In the rows, 128 means zero.
The same turns and mirrors carry the whole set onto itself and the rows of a family onto each other. Which other rows belong to the same family as each row named below? List them in the order they appear above.
These 16 rows form 4 families of 4 rows each.
Vumag: [131 153 126 129 119 144 130 139 116 119  85  96 146 126 158 144 144 118
 157]
Bonav: [128 135 135 138 127  95 134 141 132 144 164 147  97 108 150 100 146 126
 140]
vuna: [121 129 149 139 130 119 142  88 103 136 109  85 141 143 111 109 116 149
 140]
fabab: [109 128 145 147 122 126 129  91 102 129 100 109 162 139 111 129 116 136
 148]
pom: [122  94 118 109 162 118 130 106 149 146 173 119 128 127 142 126 153 105
 135]
vurat: [ 99 134 142 154 127 131 137  93 105 130 121 110 152 147 109 121 113 142
 142]
ninu: [141  90 109 120 177 117 129 107 152 143 140 114 124 129 125 123 152 102
 144]
Vugo: [145 144 128 115 133 137 121 132 118 122  80 120 140 135 171 130 157 116
 166]
Nonet: [140 153 121 126 126 154 132 136 119 121  88 111 142 125 167 137 152 106
 153]
tura: [128 160 121 125 130 148 128 138 130 118  86 110 139 124 159 139 154 103
 161]
palu: [129 141 140 148 118  83 132 139 133 140 156 141 100 120 161 105 134 132
 137]
Tar: [112 129 153 150 121 135 134  85 106 138 114 106 149 140 105 115 118 138
 144]
midud: [139 132 146 147 118 101 137 131 135 127 156 142  87 132 165 111 137 141
 136]
bibi: [132 150 141 144 113  89 142 130 132 143 161 140 103 111 154 107 143 133
 138]
Lako: [128  97 107 114 161 116 128 102 144 148 162 113 144 135 140 129 162  95
 143]
Gurir: [122  97 108 116 172 112 123 101 152 152 155 111 134 130 144 132 158 108
 144]

Same family as vuna: ninu, Vugo, midud
Same family as palu: Nonet, Tar, Gurir

The same turns and mirrors carry the whole set onto itself and the rows of a family onto each other. Which other rows belong to the same family as each row named below? List them in the order they appear above.
These 32 rows form 4 families of 8 rows each.
fol: [116 101 129 107 119 110 148 127 148 199 128 120 134 168 148 156 102 152
 162 128 135  74 125 100  78 168 129 164]
repi: [ 93 128 101 109 137  91 158 118 173 155 134 164 150 119 138 144 113 150
 153 127 127  83 134 123  82 144 110 159]
Dibar: [134 132 174 142 104 121 113 122 132 209 136 129 122 170 147 164 108 137
 139 119 136  75 119 102  94 123 122 173]
pezit: [124 119 134 102  90 128 159 125 146 208 134 127 158 164 134 165 131 145
 149 122 139  94 104  92  80 141 145 168]
Dati: [112  95 119  95 144  87 113 157 129 154 128 173 130 121 148 131 111 135
 161 143 162 107 108 151 120 153 112 165]
buba: [111  95 109  82 134  94 129 156 131 156 129 174 147 118 141 135 125 135
 159 143 164 117  98 146 115 152 123 165]
peg: [ 96 136 100 103 121 102 168 118 173 160 137 168 167 116 128 150 130 147
 145 124 131  95 121 117  83 131 122 162]
Benuv: [114 167 151 145 114 110 123 112 155 170 144 175 145 118 131 156 126 131
 121 115 131  90 120 121 101  87 108 172]
tolo: [128 126 155 119 122 105  92 151 115 168 136 183 132 121 140 143 128 120
 135 133 166 117  93 147 133 107 115 175]
Safar: [ 95 131 117 128 147  86 137 118 167 154 134 163 132 122 145 142  98 148
 150 126 126  73 143 128  89 141  99 160]
Lebi: [128 126 145 106 111 112 108 151 118 170 138 184 149 119 133 145 142 121
 135 133 167 127  84 143 128 106 126 175]
Tepin: [117 104 137 112 146  88  96 155 122 156 129 175 119 122 150 133 107 130
 153 141 162 102 110 153 126 141 105 167]
Nis: [102 144 137 145 144  89 118 115 160 157 136 166 122 123 147 145  97 141
 141 123 126  70 143 129  97 123  93 165]
nosot: [110 159 151 152 130 100 112 113 155 165 140 171 127 122 141 150 108 134
 128 118 127  77 133 127 101 100  97 169]
Sur: [111 164 135 128 105 116 144 112 160 171 144 176 163 117 125 157 141 134
 123 115 132 101 112 116  95  90 120 171]
zatep: [128 119 164 139 118 112 115 124 136 203 132 123 113 171 154 159  94 142
 148 123 134  67 128 106  91 142 117 169]
luv: [147 106 143 134  63 102 104 143 150 170 140 137 133 113 141 135 120 141
 128  97 149 125 112  84 136 125 149 125]
rebaz: [131 131 152 116  85 134 145 122 140 213 137 131 154 165 133 169 133 139
 139 118 139  94 101  92  86 122 142 172]
luzof: [118 106 126  99 105 119 160 127 150 202 131 124 150 166 140 160 118 150
 159 126 137  85 114  95  76 159 140 164]
fom: [115 105 112  80 121 103 135 155 130 162 133 179 159 117 134 139 140 132
 152 139 166 128  88 141 116 137 131 167]
rupan: [140  90 135 135  86  86 100 146 154 162 134 130 117 115 152 126  98 148
 141 102 146 109 128  90 133 150 137 120]
nemas: [103 152 115 111 107 112 163 115 167 168 142 172 172 115 123 154 141 140
 134 119 132 103 112 115  87 109 125 167]
goro: [120 106 146 124 123 107 129 126 143 199 129 120 118 170 154 155  93 148
 158 127 133  66 131 104  84 161 120 165]
kekek: [144 100 132 123  62 101 117 144 154 170 138 136 142 111 139 133 125 145
 133  98 150 129 110  83 132 132 154 123]
vete: [122 117 127  90 110 112 125 154 125 167 136 182 160 116 130 144 147 126
 141 136 167 131  82 140 121 118 132 172]
soki: [144  98 146 143  80  90  93 144 149 164 137 134 115 116 151 129 102 144
 135  99 147 112 125  90 137 138 137 122]
vupen: [136  84 118 117  77  91 121 147 160 162 134 131 135 113 145 128 111 151
 145 103 148 119 119  86 127 155 148 118]
kema: [148 105 149 142  71  97  95 143 148 168 139 135 123 113 146 133 110 142
 129  97 148 117 118  88 139 127 141 125]
Dezu: [137  84 124 125  84  86 111 146 157 160 133 130 124 114 150 126 101 151
 145 104 147 113 126  89 129 157 142 118]
gomed: [125 117 152 121 136  96  87 153 117 163 133 178 119 123 147 137 114 124
 142 136 163 107 104 152 132 121 106 172]
mamam: [136 136 169 132  90 130 126 121 133 214 138 131 138 168 138 168 123 135
 133 117 138  87 107  97  92 116 133 175]
vosul: [139  92 122 117  68  97 124 146 158 166 136 134 142 111 141 131 121 149
 139 101 150 127 114  84 128 145 153 120]

Same family as Lebi: Dati, buba, tolo, Tepin, fom, vete, gomed
Same family as goro: fol, Dibar, pezit, zatep, rebaz, luzof, mamam
Same family as soki: luv, rupan, kekek, vupen, kema, Dezu, vosul

The same turns and mirrors carry the whole set onto itself and the rows of a family onto each other. Which other rows belong to the same family as each row named below? List them in the order they appear above.
These 32 rows form 4 families of 8 rows each.
reges: [145 125 104 148 115 129 151 169 155 158]
Pebif: [ 87 114  96 151 119 147 153 152 159 115]
fazig: [122 156 167 154  97 128 170 149 135 148]
Ludav: [117 118 143 128  91 133 157 184 141 164]
dudo: [104 123 127 107 101 116 118 145 127 120]
nopa: [ 81 136 159 171  96 115 144 155 133 158]
tefug: [ 76 115 109 150 108 121 123 160 121 118]
kom: [ 96 148 108 160 116 143 178 150 118 116]
Zesof: [152 127 127 148 103 138 151 169 161 139]
nud: [ 87 131 119 141 129 152 175 167 139 112]
bafot: [ 81 115 123 112 126 120 131 162 123 129]
far: [112 145 151 177  85 114 145 133 129 151]
keb: [135 127 117 135  87 126 155 176 150 162]
nogu: [144 139 143 126 114 112 150 140 138 167]
tiz: [ 92 152 136 109 111 118 128 139 148 120]
Risi: [ 87 121 118 104 103 120 125 142 148 137]
lut: [ 90 123 139 123 117 124 114 135 147 114]
Sus: [104 120 138 154 124 125 178 161 120 175]
Goz: [ 95 127 160 171 117 105 141 138 125 158]
Bal: [ 77 132 111 125 111 118 113 153 130 133]
pero: [150 131 120 151  97 123 145 136 160 157]
Seka: [154 115 133 135 108 122 155 150 150 152]
Tepup: [ 88 145  98 158 122 153 163 154 149 119]
doti: [ 93 103 143 177 103 121 157 146 132 165]
kep: [109 130 169 168  97 115 164 143 122 146]
zotan: [136 102 118 154  90 135 147 176 142 152]
des: [ 89 133 142 166 102 111 168 147 126 174]
Kuge: [121 148 103 156 112 129 136 138 134  98]
kibis: [ 88 136 127 144 111 121 126 116 157 113]
doz: [111 165 115 142 133 132 165 139 131 111]
bagub: [114 142 115 157 135 145 157 142 130  98]
mif: [ 97 140 121 157 125 149 183 133 138 112]

Same family as tiz: nud, bafot, far, pero, doti, zotan, doz
Same family as des: keb, lut, Bal, Seka, Tepup, kep, bagub
Same family as dudo: reges, nopa, kom, Zesof, Risi, Goz, mif

The same turns and mirrors carry the whole set onto itself and the rows of a family onto each other. Which other rows belong to the same family as each row named below? List them in the order they appear above.
These 18 rows form 3 families of 6 rows each.
voso: [ 80 120 137 121 112 123 145 143 111 143 122 116 155 119 129]
Pagif: [128 138 125 138 109 113 144 115 139  91 126 146  85 131 120]
Zusi: [117 123 137 150 117 124 158 125 145  76 134 133  88 140 123]
fumod: [111 122 125 120 155 144 177 131 130 133 152 115 147 101 160]
bibu: [131 111 109 139 157 141 129 129 138 125 153  90 106  96 169]
sefo: [121 128 106 145 138 147 136 125 152 115 124  93  69 133 131]
Fara: [ 85 116 129 112 111 130 145 134 110 130 127 116 163 126 123]
nolif: [142 130  97 148 141 139 126 113 142 124 120 118  78 133 134]
Gerap: [ 80 125 129 118 124 126 152 124 130 134 121 105 165 136 138]
tefu: [ 95 110 145 142 103 101 125 123 133  85 131 118 141 137 139]
bogov: [125 132 122 147 103 124 144 124 147  84 120 146  86 130 131]
biv: [115 102 128 114 155 145 166 137 110 144 147 120 149 108 148]
loze: [113 111 126 134 154 149 166 146 111 149 143 124 147 103 148]
pul: [ 99 124 145 129  90  96 125 129 121  99 129 132 129 121 129]
Kipa: [138 124 103 146 139 141 132 124 151 126 113 118  71 130 147]
lobu: [145 106 105 153 164 146 128 130 125 138 143 112 113 106 160]
Zelep: [ 98 120 133 133  86 110 124 128 125  87 127 132 135 126 128]
Kisu: [142  99 114 136 164 142 132 131 130 143 140 108 107 107 168]

Same family as Kipa: Fara, bogov, biv, Zelep, Kisu
Same family as Gerap: Zusi, fumod, bibu, sefo, tefu

The same turns and mirrors carry the whole set onto itself and the rows of a family onto each other. Which other rows belong to the same family as each row named below? List them in the order they appear above.
These 18 rows form 3 families of 6 rows each.
dup: [143 146 136 161 119 142 135 167 131 116 172 120]
Vepa: [144 108 163 138 130 135 101 103 141 136 132 133]
mup: [142 146 131 172 135 125 160 145 152 120 111 111]
Zitu: [177 116 131 155 159 152 102 155 140 140 140 124]
Ref: [145 158 149 146 155  88 110 148 128 123 129 129]
Vobop: [136 143 136 172 162 141 143 136 112 143 151 113]
bebu: [119 160 125 135 136 132  97 144 129 119 143 109]
Vebu: [152  87 116 135 138  97 136 165 130 126 116 116]
zego: [154 122 127 183 132 126  91 122 121 142 148 104]
dab: [150 115 146 130 116 129 133 138 140  69 120 133]
lumir: [146  78 135 150 128 133 153 118 106 109 134 111]
pulun: [152 114 118 121 143 145  94 143 102 119 151 104]
Zumi: [140 100 119 154 113 150 113 111 139 122 117  98]
lisut: [179 105 146 122 115 118  98 124 119  99 132 114]
logal: [168 105 139 177 120  92 151 141 128 106 127 118]
pekan: [110  85 132 153 114 124 117 139 129  98 147 136]
pebo: [149 120 141 140 166 111 143 162 121  90 126 142]
lusev: [151 142 155 127 117  99 154 139 135 138 134 110]

Same family as dab: Ref, bebu, pulun, lisut, pebo
Same family as Vebu: dup, Vepa, Zitu, pekan, lusev

The same turns and mirrors carry the whole set onto itself and the rows of a family onto each other. Which other rows belong to the same family as each row named below? List them in the order they appear above.
These 32 rows form 4 families of 8 rows each.
zuk: [133 127  98 157 102 116 139 139 126 111 133 104 101 140 131 124  88 162
 141 130 112]
Tok: [139 153 124 116  77 126 133 126 124 119 119 108 162 113 145 199 134 144
 132 126 109]
zupon: [123 147 109 103  77 140 144 123 115 107 114 108 161 118 134 183 128 164
 136 124 110]
sopi: [ 99 143 124 106  95  79 122 154 130 141 122 101 107 139 147 128 108 143
 118 142 102]
mepop: [163  93 107 112 145  96 126 137 147 137 137 113 128  91 113 146 143 142
 126 109 136]
Tobo: [151 101 105 107 132  81 110 140 152 145 128 114 126  92 125 139 150 150
 129 117 154]
sige: [156  86 106 101 120  70 121 144 145 135 144 114 122  87 123 140 146 157
 129 119 133]
bem: [136 116 127  85 123 130 113 148 121 127 105 100 141 105 131 145 132 162
 159 136 150]
tafo: [137 123 140 104 134 131 112 135 114 124 105 100 151  92 137 164 136 149
 145 121 146]
Rurur: [138 122 105 166 109 111 141 141 119 124 134  99 112 119 133 118  96 175
 148 131 116]
leti: [110 133 130 106 107  73 147 150 126 140 129 110 104 138 138 133 101 137
 126 127  92]
koted: [158 115  87 121  85  89 149 129 148 126 154 124 145 118 121 178 142 146
 107 107 102]
musi: [143 145 112 143  93 119 113 112 160  91 113  89 135  88 141 116 125 190
 127 107 122]
nuf: [143 133 106 145 102 117 120 112 153  84 127  82 129  88 139 113 103 182
 118 101 116]
lukov: [160  87 101 107 139  86 125 140 143 136 137 105 132  90 118 150 142 152
 124 111 142]
div: [132 153 118 108  76 132 133 132 122 115 127 113 162 120 138 196 138 151
 135 125 108]
kol: [113 151 141  93  92  87 108 128 162 110 119  89 124  85 151 119 122 157
  96 106 106]
vak: [129 138 125  89 131 127 114 135 120 117 102 102 145 115 136 163 130 146
 161 127 148]
Vemal: [140 136 107 138 102 115 115 107 153  86 139  85 132  98 130 111 106 189
 122  96 112]
kasa: [145 143 108 154 101 125 120 132 150  78 127  90 136  83 142 122 111 180
 132 102 121]
Bifi: [155 118  91 132  85  80 145 128 148 136 161 123 152  94 129 162 140 152
 107 103 105]
Domu: [111 144 140  90  96  84 108 121 157 113 126  89 134  97 153 113 125 163
  94 106 107]
Gera: [129 135  91 154 100 110 129 138 126 114 136  98 105 141 124 126  90 169
 147 132 108]
makop: [166 123  91 125  88  90 148 128 155 131 152 122 138 111 122 182 141 137
 113 112  98]
reso: [133 126 132  93 129 129 108 142 117 125 111  93 149  93 136 167 138 156
 151 130 148]
fode: [129 128 101 156 120 109 151 150 121 114 136 102  98 129 142 134  94 158
 145 132 124]
ronu: [115 157 136  83  91  81 118 121 168 106 108  99 127 107 144 131 130 152
 104 103  98]
sos: [105 139 132  99 101  77 143 153 144 142 124 111  96 135 144 142 107 135
 111 118 116]
Mezur: [102 144 133 105  93  85 127 153 135 138 125 110  96 136 144 130 108 137
 120 135 103]
lukin: [122 154 140  98  81  92 112 135 174 106 116 101 134  90 145 130 124 156
  97  88 113]
sopev: [133 153 111 115  85 125 149 123 115 108 135 113 170 118 139 186 120 149
 139 113  99]
lopib: [143 117  88 119  76  82 152 119 140 114 152 121 143 101 125 177 142 158
 106 108  93]

Same family as div: zuk, koted, nuf, lukov, kol, reso, Mezur
Same family as lukin: zupon, sige, bem, kasa, fode, sos, lopib
Same family as leti: Tobo, Rurur, musi, vak, Bifi, ronu, sopev

